(in the rows, 128 means zero)
One turn moves each row of this set onto another row. After a few examples, where does it send each row asked below?
Fimap: [136 126 102 130 117 126 148 135 160  99 109 132 117  95 142 137 117 129
  52 101 146 124 131 157 115 134 131  97 142 151 163 116 145 134]
Govo: [128  94 139 121 143 135 107 128 139 139 133 116 136 134 113 115 158 126
  96 162  88 115 147 164 122 133 108 124 157 102  86 148 143 133]
lal: [136 147 126 143 147 128  69 150 149  69 124 131 125 131 129 145  97 107
 141 125 135 140 127 143 119 123 119 110 107  95 126 100 147 126]
tel: [105 104 113 137 127 159 131 107 145 141 125 100 161 122 145  93 132 119
 100 117  90 130 136 149 138 116  65 120 152 109 142 171 114 135]
buk: [140 140 114 122 140 123 128 135 131 131 137 120 149 135 142  90 114 114
 134 101 160  79 131 104 150 157 134  90 138 147 166 117 120 162]
Gavo: [129 157  79 140 118 101 140 123 174 115 146  88 132 133 125 164 116  96
 140  99 108 146 131 106 110 133 136 116 122 143 129 108 151 117]
mir: [109 102  97 114 136 144 118 125 135 120 129  97 151 122 146  75 143 109
  98 127  79 125 134 162 131 116  79 127 156 103 104 147 128 130]
gagit: [138 159 125 125 148 121  88 160 162  75 130 116 114 140 145 145  84 128
 128 127 139 150 154 102 123 137 125 108 111 112 120 113 129 128]
Vena: [142 118 129 135 154 146 109  93 151 149 135  76 155 121 111 128 155 109
 101 146  77 124 117 136 129 113 101 142 147 110 112 149 158 138]
bel: [136 106 140 140 145 159 107  95 133 151 126  98 148 121 103 131 148 119
 123 130  93 128 142 127 151 108 114 141 143  95 111 173 135 147]
ged: [134 122 123 131 111 129 127 133 145 129 116 121 128 116 120 105 115 119
  89 103 162  78 117 112 120 165 153  98 123  94 175 110 138 148]
Gote: [149 100 131 126 119 114 144 153 131  95 132 131 116 102 152 136 125 107
 102 114 163 143 122 139 113 114 132 114 117 185 145 131 130 142]
Geza: [149 110 143 121 137 101  97 168 143 105 140 113 125 148 127 139  81 107
 136 120 160 141 121 126 109 137 131 114 106 101 103  95 129 120]
misaz: [143 108 112 110 129  99 164 146 145  94 105 126 110 119 138 121 127 107
  95 124 159 143 153 160 138 124 123 118 129 157 178 130 121 116]
fisa: [138 119 106 131 145 143 118 109 129 148 140  84 148 104 109 118 150 125
  97 150  74 129 128 135 150 112 110 145 152  99 109 153 153 143]
Tuf: [128 139 109 133 109 118 146 132 151 116 135 108 143 132 142 187 115  76
 145 124 109 141 140 133 107 155 116 141 135 145 153 113 117  92]
rugal: [136  99 151 132 155 162 107 108 151 127 126 120 140 138 118 133 163 115
 113 136  89 144 152 165 122 122 108 130 149 112  99 166 131 142]
nofo: [113  82 108 126 132 157 113 127 138 119 105 100 152 129 137  78 154  93
  99 136  87 110 141 154 120 111  74 117 148 124 134 154 124 125]
zupa: [112  88 138 151 130 140 108 113 126 138 123 112 149 128 131  95 143 125
  95 145 112 128 152 139 134 115  70 107 135  92 137 171  97 139]
rirol: [142 118 123 124  94 122 146 135 138 140 141 111 140 130 134 105 137  92
 145  97 155  93 115  98 114 149 150 119 118 148 170 128 139 149]
gigu: [100 168 104 110 129 113 125 133 172 113 125 102 121 150 135 150  89 109
 150 103 128 125 153 115 124 139 140 135 115 102 144 118 149  98]
rolu: [129 124 100 116 117 121 142 148 140 159 126 123 149 103 123 113 108 118
 138 126 161 104 133  90 123 156 152  82 127 127 164 105 128 141]
Dogo: [125 137 129 120 130 118 129 147 156 121 110 108 136 123 145 107 119 143
  97  95 162 104 140  89 137 160 166 113 111 117 157 105 135 151]
geg: [163 139 148 139 171 103 102 132 141  84 141 110 125 106 135 143  81 112
 143 138 154 139 116 129 127 132 121 126 121 113 108 118 108 126]
tamom: [128 129 113 109 126 125 162 143 177 100 105 117  96 107 154 131 113 144
  90 110 157 124 149 125 111 135 146 109 140 146 147 114 132 125]
somi: [116  90 108 129 133 132  91 125 116 148 102  99 163 103 123  93 138 117
 112 149  97 112 145 125 134 100  79 108 143 117 147 160 123 145]
zorin: [111 158  93 124 103 124 110 124 166 100 122 110 129 126 108 173  91  93
 160 107 100 114 145 131 119 136 136 116 127 108 146 125 148 108]
Bap: [117  93 102 129 117 110  96 124 118 144 123 105 146 110 118  94 148 132
 109 158  98 121 157 130 133 102  85 111 145  92 122 159 119 143]
raro: [149 140 139 152 151 125  90 153 117 116 148 124 155 130 151 150 101 100
 146 133 152 136 114 112 117 145 106 127 116 118 138  88 117 127]
Sopi: [132 114 101 124 129 136 163 173 157  89 116 124 137 117 145 126 138 105
  87 112 160 137 140 148 128 131 130 111 123 158 135  89 132 112]
gesur: [134 162 115 133 116  86 134 114 175 112 130  95 152 161 125 164 138 102
 155 107 114 118 148 137 126 157 127 142 132 128 138 120 135 111]
betem: [144  87 159 128 145 132  94 112 142 139 127  92 141 132 107 140 145 113
  95 167  93 113 134 154 117 119 102 125 144 106  93 156 135 130]

gagit goes to Dogo
misaz goes to geg
And these:
Vena goes to nofo
Bap goes to fisa
zupa goes to bel
Tuf goes to Gote
rolu goes to Gavo
zorin goes to Fimap

